[126 155 154 143  84 157] : q387
[ 97  92 135 134 104 132] : q672
[140 116 150 118 130 167] : q162
[ 71  84 131 145  76 127] : q129
[130 153 168 137  83 161] : q960
[128  88 146 107 140 148] : q815
[103 115 136 141  79 153] : q212
[ 72  54 116 140  70 143] : q463
[ 88 108 133 147  71 139] : q498
which: [133 147  71 139]  q498
which: [126 155 154 143]  q387

[181 103  98 124 108 141  84 121 139 107 155 123 106 131 123 149 120 170
 105  75  98 108 131 139 127  96 108 153 132 144 168 122 142] : q557
[130 149 106 130 108 108 121 166  96  88 122 126  77 201 142 149 158 135
 147  75 124 127 190  78 129 183  89 123 103 124  61 119 139] : q566
[123 138 108 157 108  93 132 156 137  95 127 133 135  96  98 150 105 126
 111  75 142 109 148  78 129 183  89 123 103 124  61 119 139] : q238
[123 138 108 157 108  93 132 156 137  95 127 133 135  96  98 150 105 126
 111  75 142 109 148 103 129 146 127 129 125 114 108 133 140] : q66
[127 189  78 129 108 108 121 166  88 126 122  96  77 201 142 149 158 135
 147  75 124 127 190  78 129 183  89 123 103 124  61 119 139] : q87
which: [130 149 106 130 108 108 121 166  96  88 122 126  77 201 142 149 158 135
 147  75 124 127 190  78 129 183  89 123 103 124  61 119 139]  q566
which: [181 103  98 124]  q557
which: [ 96  88 122 126  77]  q566
which: [123 138 108 157 108  93 132 156 137  95 127 133 135  96  98 150 105 126
 111  75 142 109 148 103 129 146 127 129 125 114 108 133 140]  q66
which: [181 103  98 124 108 141  84 121]  q557
which: [166  88 126 122  96]  q87
which: [123 138 108 157 108  93 132 156 137  95 127 133 135  96  98 150 105 126
 111  75 142 109 148  78 129 183  89 123 103 124  61 119 139]  q238

[ 92 111 125 114 184  65 118 117  84 139 143 128 111 166 174  97 166 133
 179 111 109 163 123 130 168 159 150 138 115 124  98 138 102 144 133 153
 158] -> q5
[116 120  85 114 157  91 113 141 119 119 147 149 102 154 143 129 145 157
 149 114  90 147 167 130 137 165 141 151 115 111  95 127 187 118 153 153
 160] -> q465
[ 89  93 111 129 178  88 113  96  86 162 143 121 114 131 141  89 158 157
 175 119 111 127 156  95 135 158 154 135 131 137 137 132 102 142 147 159
 168] -> q776
[ 94  96  79  88 178 123 132 149 117  94 130 153 105 154 172 103 148 159
 177 117  81 147 197 147 191 163 161 193  83 109 132 138 129 148 124 137
 133] -> q83
[ 85 103 128 107 147  59  99 128  95 150 163 149  96 121 176 108 153 130
 166  86 100 147 116  98 151 176 165 141 106 132 121 138 113 124 133 150
 170] -> q864
[126 174 108 153 101 138  96 150 141 134 133 171  95 166 147 126 150 159
 166 111 100 149 164 147 129 166 167 187 125 145  93 138 164 137 147 150
 148] -> q210
[106 123 130 145 169  56  94 159 130 142 129 118 130 126 174 108 150 101
 138  96 150 141 134 133 171 177 155 125 125 168  80 150 136 155 108  85
 137] -> q142
[ 91 121  93 112 179  94 151 125 106 125 149 130  88  96 141 138 126 150
 171 174 150 134 108 101 133 167 174 167 109 145 111 135 148 145 131 128
 135] -> q643
which: [126 174 108 150 101 138  96 150 141 134 133 171]  q142

[149 144 152 147 139 131 151 135 134 169 157 145 145 136 135 138 136 151
 144 141 136 150 146 139 136 134 141 135 148 152 146 140 130 146 137 149
 134 138 141 176 139 134 144 137] -> q441
[166 143 191 165 141 135 159 148 148 210 153 148 160 143 148 156 147 158
 152 161 142 149 155 137 140 136 152 134 160 163 151 147 129 144 147 156
 150 154 138 170 159 149 148 147] -> q895
[146 141 150 147 136 132 151 136 135 156 161 138 145 136 137 145 136 149
 138 146 133 139 143 138 141 135 142 135 151 148 142 138 130 137 137 145
 135 138 135 155 144 134 138 140] -> q596
[148 138 139 172 164 147 153 141 146 156 161 138 145 136 137 145 136 149
 138 146 133 139 143 138 137 135 142 136 151 148 142 138 130 137 137 145
 135 138 135 155 144 134 138 140] -> q788
[150 146 172 146 139 133 172 142 141 181 145 143 140 137 140 155 137 150
 148 149 136 142 157 133 139 134 140 134 158 158 155 143 131 142 151 149
 145 145 137 167 148 134 144 157] -> q576
[146 132 152 145 141 132 144 138 138 174 140 146 147 133 138 144 139 139
 140 143 140 152 148 135 137 132 141 134 143 148 136 145 130 142 141 142
 138 141 132 149 142 136 143 139] -> q704
[158 134 158 149 148 133 149 147 147 202 145 152 152 135 141 151 142 142
 143 151 145 154 155 136 143 135 144 135 148 159 137 159 130 144 150 147
 145 143 134 154 146 136 143 143] -> q702
[153 137 146 158 142 140 148 138 138 172 164 147 153 141 146 169 144 153
 143 158 140 162 154 141 142 137 148 137 149 161 136 151 129 146 137 150
 140 144 135 166 144 135 149 137] -> q564
which: [202 145 152]  q702
which: [172 142 141 181 145 143]  q576
which: [146 132 152 145 141 132 144 138 138 174 140 146 147 133 138 144 139 139
 140 143 140 152 148 135 137 132 141 134 143 148 136 145 130 142 141 142
 138 141 132 149 142 136 143 139]  q704
which: [148 138 138 172 164 147 153 141 146]  q564
which: [148 138 139 172 164 147 153 141 146 156 161 138 145 136 137 145 136 149
 138 146 133 139 143 138 137 135 142 136 151 148 142 138 130 137 137 145
 135 138 135 155 144 134 138 140]  q788
which: [149 138 146 133 139 143 138 141]  q596
which: [140 134]  q576

[ 32  69 163 138  47 105 226 133 111  86  55 179  66 135 114  77 122  76
 134  48  96  70 190  32 163  73 177 104 144  95  64 173 192 160 125 143
 106 146 121 165  96 113] -> q692
[143 149  90 123 105 165 108 160 130 111 138 146 100  97 153  96 147 119
 147 129 161 102 154 145  87 156 115  97 151 118 152 105  97 126 114  95
 118 113 151 130 103 167] -> q6
[124 159 179 175 172 126 130 171 117 132 119 143 142 121 107 129 137 112
 113 132 130 128 122 112 127 124 128 125 139 140 122 112 133 138  84 137
 118 124 136 119 113 137] -> q388
[128 122 111 142 179 142 135 136 143 165 155 131 159 157 149 165 143 171
 147 167 142 172 134 165 144 146 142 165 129 137 127 164 163 139 148 152
 155 164 130 164 158 131] -> q799
[109 123 113 144 118 130 141 119 123 132 119 143 142 124 107 129 137 112
 113 132 130 128 122 112 127 124 128 125 139 140 122 112 133 138 143 137
 118 124 136 119 113 137] -> q412
[106 131 129 180 113 142 183 134 149 145 129 178 173 144 105 150 158 104
 116 134 144 134 138 103 171 137 157 138 175 182 147 124 159 179 175 172
 126 128 171 117 121 162] -> q524
[ 32  69 163 138  47 105 226 133 111  86  55 179  66 135 114  77 122  76
 134  48  96  70 190  32 163  73 177 104 144  95  64 173 192 160 125 143
 106 146 122 126 126 125] -> q680
[ 32  69 163 138  47 105 226 133 111  86  55 179  66 135 114  77 122  76
 134  48  96  70 190  32 163  73 177 104 144 165 196  64  58  92 140 122
 150 110 130  82 164 141] -> q931
which: [109 123 113 144 118 130 141 119 123 132 119 143 142 124 107 129 137 112
 113 132 130 128 122 112 127 124 128 125 139 140 122 112 133 138 143 137
 118 124 136 119 113 137]  q412
which: [104 144 165]  q931
which: [146 100]  q6
which: [138 103 171 137 157 138 175 182 147 124 159 179]  q524
which: [124 159 179 175 172 126 128 171 117]  q524
which: [ 64  58  92 140 122 150 110 130  82 164 141]  q931

[118 108 177  85 172  62  99 141] : q107
[ 98  83 181 133 147  86 124 149] : q88
[132 112 181 172  62  85  91 122] : q854
[ 88  44 149 171 112  71 141 108] : q105
[136 106 185 100 152  74  92 113] : q124
[101  85 165 113 155  61 117 135] : q226
[150 102 213 140 123 114  93 101] : q420
[113 105 197 113 160  91 107 154] : q563
[113  81 159 116 143  58 111 110] : q932
[105  87 215 165 130 128 125 159] : q893
[113 120 187  76 186  69  99 165] : q122
which: [108 177  85 172  62  99 141]  q107
which: [ 85 172  62]  q107
which: [ 88  44 149]  q105
which: [185 100]  q124

[134 138 108 159  98 139 123  98 152 134 144  83 185 115 165 117  98 172
 158 147] -> q514
[160 120  68  76 149 118 105 183 117  61  89  88 135 129 128 151 134 144
 171 113] -> q699
[155 115 112 103 120 123  78 213 146 179 105  97 156 146 170 148 155 145
 123 146] -> q86
[ 88 135 129 128 151 135 144 171 112  73 143 132 190 131 113  93  67 121
 182 104] -> q889
[139 154 100 138 134  65 125 167 135 148 136 119 199 159 148 112 101 118
 155 118] -> q125
[119  92 136 118 122 138 183  57 179 167 173  93  73 177 131 165 156  92
 101  94] -> q219
which: [148 136 119 199 159 148 112]  q125
which: [149 118]  q699
which: [ 88 135 129 128 151 134 144 171]  q699
which: [ 98 139 123]  q514

[135 133 123  86 116] -> q885
[ 48 135 105 162 118] -> q594
[135 105  48 162 119] -> q632
[ 95 131 124 131 128] -> q762
which: [ 48 135 105]  q594
which: [ 95 131]  q762
which: [ 48 162 119]  q632
which: [135 105  48 162]  q632
which: [133 123]  q885
which: [ 48 135 105 162 118]  q594

[191 129 124 126 125] : q900
[ 97 125 133 130 127] : q453
[193 128 129 125 133] : q568
[127 133 100 127 130] : q603
[162 127 126 124 134] : q871
[171 125 133 130 127] : q700
[100 123 133 127 129] : q794
which: [100 123 133 127]  q794
which: [171 125]  q700
which: [ 97 125 133 130 127]  q453
which: [ 97 125 133]  q453
which: [133 100 127 130]  q603

[106  72 193  80 152 140]  q916
[ 44 136 181 162 146 177]  q218
[159  93 171  93 120  67]  q691
[ 98 140  85 143 131 213]  q29
[137 163 181 162 148 121]  q224
[ 72 164 161 135 106 165]  q950
[137 163 104 130 148 121]  q84
[164 135 106 105 167 121]  q461
which: [161 135 106]  q950
which: [163 104 130]  q84
which: [ 44 136 181 162 146 177]  q218
which: [106  72 193  80]  q916
which: [ 72 193  80]  q916

[139 127 159 114 179] = q536
[149 129 148 128 179] = q852
[166 217 119 150 154] = q527
[166 217 150 119 151] = q870
which: [166 217 119 150 154]  q527
which: [149 129 148 128]  q852
which: [139 127 159]  q536
which: [166 217 119 150]  q527
which: [129 148]  q852
which: [139 127 159 114]  q536

[141 110 143 132  90 166 139 211  64  68]  q493
[142 110 146 132  87 170 139 214  61  64]  q404
[180  67 107  62  92  81 116 135 114 197]  q285
[180  67 107  62  92  81 116 158 122 126]  q725
[139 103 150 107 147 160 131 150 135 135]  q60
[122 114  92 107  62 124 128 145 123 120]  q772
which: [166 139 211]  q493
which: [180  67 107  62  92  81 116 158 122 126]  q725

[129 111 128 146 143 134 131 136 133 147 132 123]  q373
[114 189 107 159 148 192  46 164 132 186 152 192]  q712
[127 122 127 138 126 128 131 147 131 145 127 129]  q339
[126 150 139 117 124 121 124 133 114 105 136 120]  q910
[133 154 125 165 150 172  58 112 102 135 199 129]  q731
[164 183  61  53 220  77 194 166  46  80  96 107]  q40
which: [159 148 192]  q712
which: [121 124 133 114 105 136]  q910
which: [107 159 148]  q712
which: [132 186]  q712
which: [122 127 138 126 128 131 147 131 145 127 129]  q339

[112 126 125 154] : q279
[134 128 147 160] : q64
[126 135 128 179] : q677
[136 127 121 170] : q583
[131 144 120  79] : q801
[133 123 112 177] : q537
[130 123  91 113] : q194
[126 124  73 135] : q430
[137 150 152 206] : q11
[138 115 163 115] : q597
[134 128 146  87] : q728
[123 116 137  69] : q434
which: [134 128 146  87]  q728
which: [134 128 147 160]  q64
which: [144 120]  q801
which: [131 144]  q801
which: [123  91]  q194

[197 130  57 128 157 170 143 131] = q502
[130  57 128 160 138 179  68 118] = q123
[ 96 106 151  72 138 179  61  45] = q323
which: [160 138 179  68 118]  q123
which: [130  57 128 157 170 143]  q502
which: [130  57 128 160]  q123
which: [130  57 128 157]  q502

[ 77 146  89 112  56]  q980
[147 160  90 142 141]  q994
[ 93 172 150 136 144]  q805
[ 64 151 123 108  57]  q180
[115 145 137 115 115]  q214
[105 183  95 160 145]  q288
[ 76 160  90 123  87]  q959
[ 87 167 134 129 113]  q113
[151 147 118 146 140]  q644
[146  77  93 122  69]  q216
which: [172 150]  q805
which: [ 77 146]  q980
which: [ 76 160  90 123  87]  q959
which: [ 87 167 134]  q113
which: [ 95 160]  q288
which: [151 147]  q644

[134  81 148  92 104 130  95 122 177 159 137 129 132 154 181 130 120 135
 110 154  61 126 146]  q295
[118 152  66 121 149 126 102  72 111 127 109 143 173 100 149  97 187 105
 136 125 104 173 170]  q742
[147  99  95 133 110 165 130 168 134  74 182  75 118 175 133 135 153 134
 171  82 140 140 161]  q257
[135 105  98 131 114 173 142 158 116  77 188  70 128 172 138 137 174 129
 170  78  87 174 181]  q828
[188  70 127 172 138 137 174 129 170  78  87 146 163  99 163  97 178  95
 129 125 113 178 173]  q595
[152  89 153  89 126 140  91 114 175 139 150 132 141 154 167 147 117 138
 123 155  54 125 152]  q779
[144  82 149  92 105 127  96 126 174 158 145 130 134 159 176 135 119 130
 110 147  63 119 146]  q108
[135 105  98 131 114 173 142 158 116  77 188  70 128 172 138 137 174 129
 170  78 157 139 162]  q166
[104 136 125 104 173 144 107 106 176 135 138 122 137 159 180 151 138 132
 126 138  59 101 144]  q23
which: [105 136 125 104 173]  q742
which: [188  70 128 172 138 137 174 129 170  78  87]  q828
which: [129 132 154 181 130 120 135 110 154  61 126 146]  q295
which: [143 173 100 149]  q742

[ 98  71  81  56 133  79 146 142 152 111 126 179  98 131]  q56
[127  98 164 214  93 118 171 156 109 166 142  46 167 227]  q328
[163 113  80  97 153 189 129 110  96  71 147 102 142 102]  q444
[ 98  71 147 102 121  67 140 121 148 104 116 176  86 143]  q589
which: [113  80  97 153 189 129]  q444
which: [ 96  71 147 102]  q444
which: [ 98 131]  q56
which: [96 71]  q444
which: [ 67 140 121 148]  q589

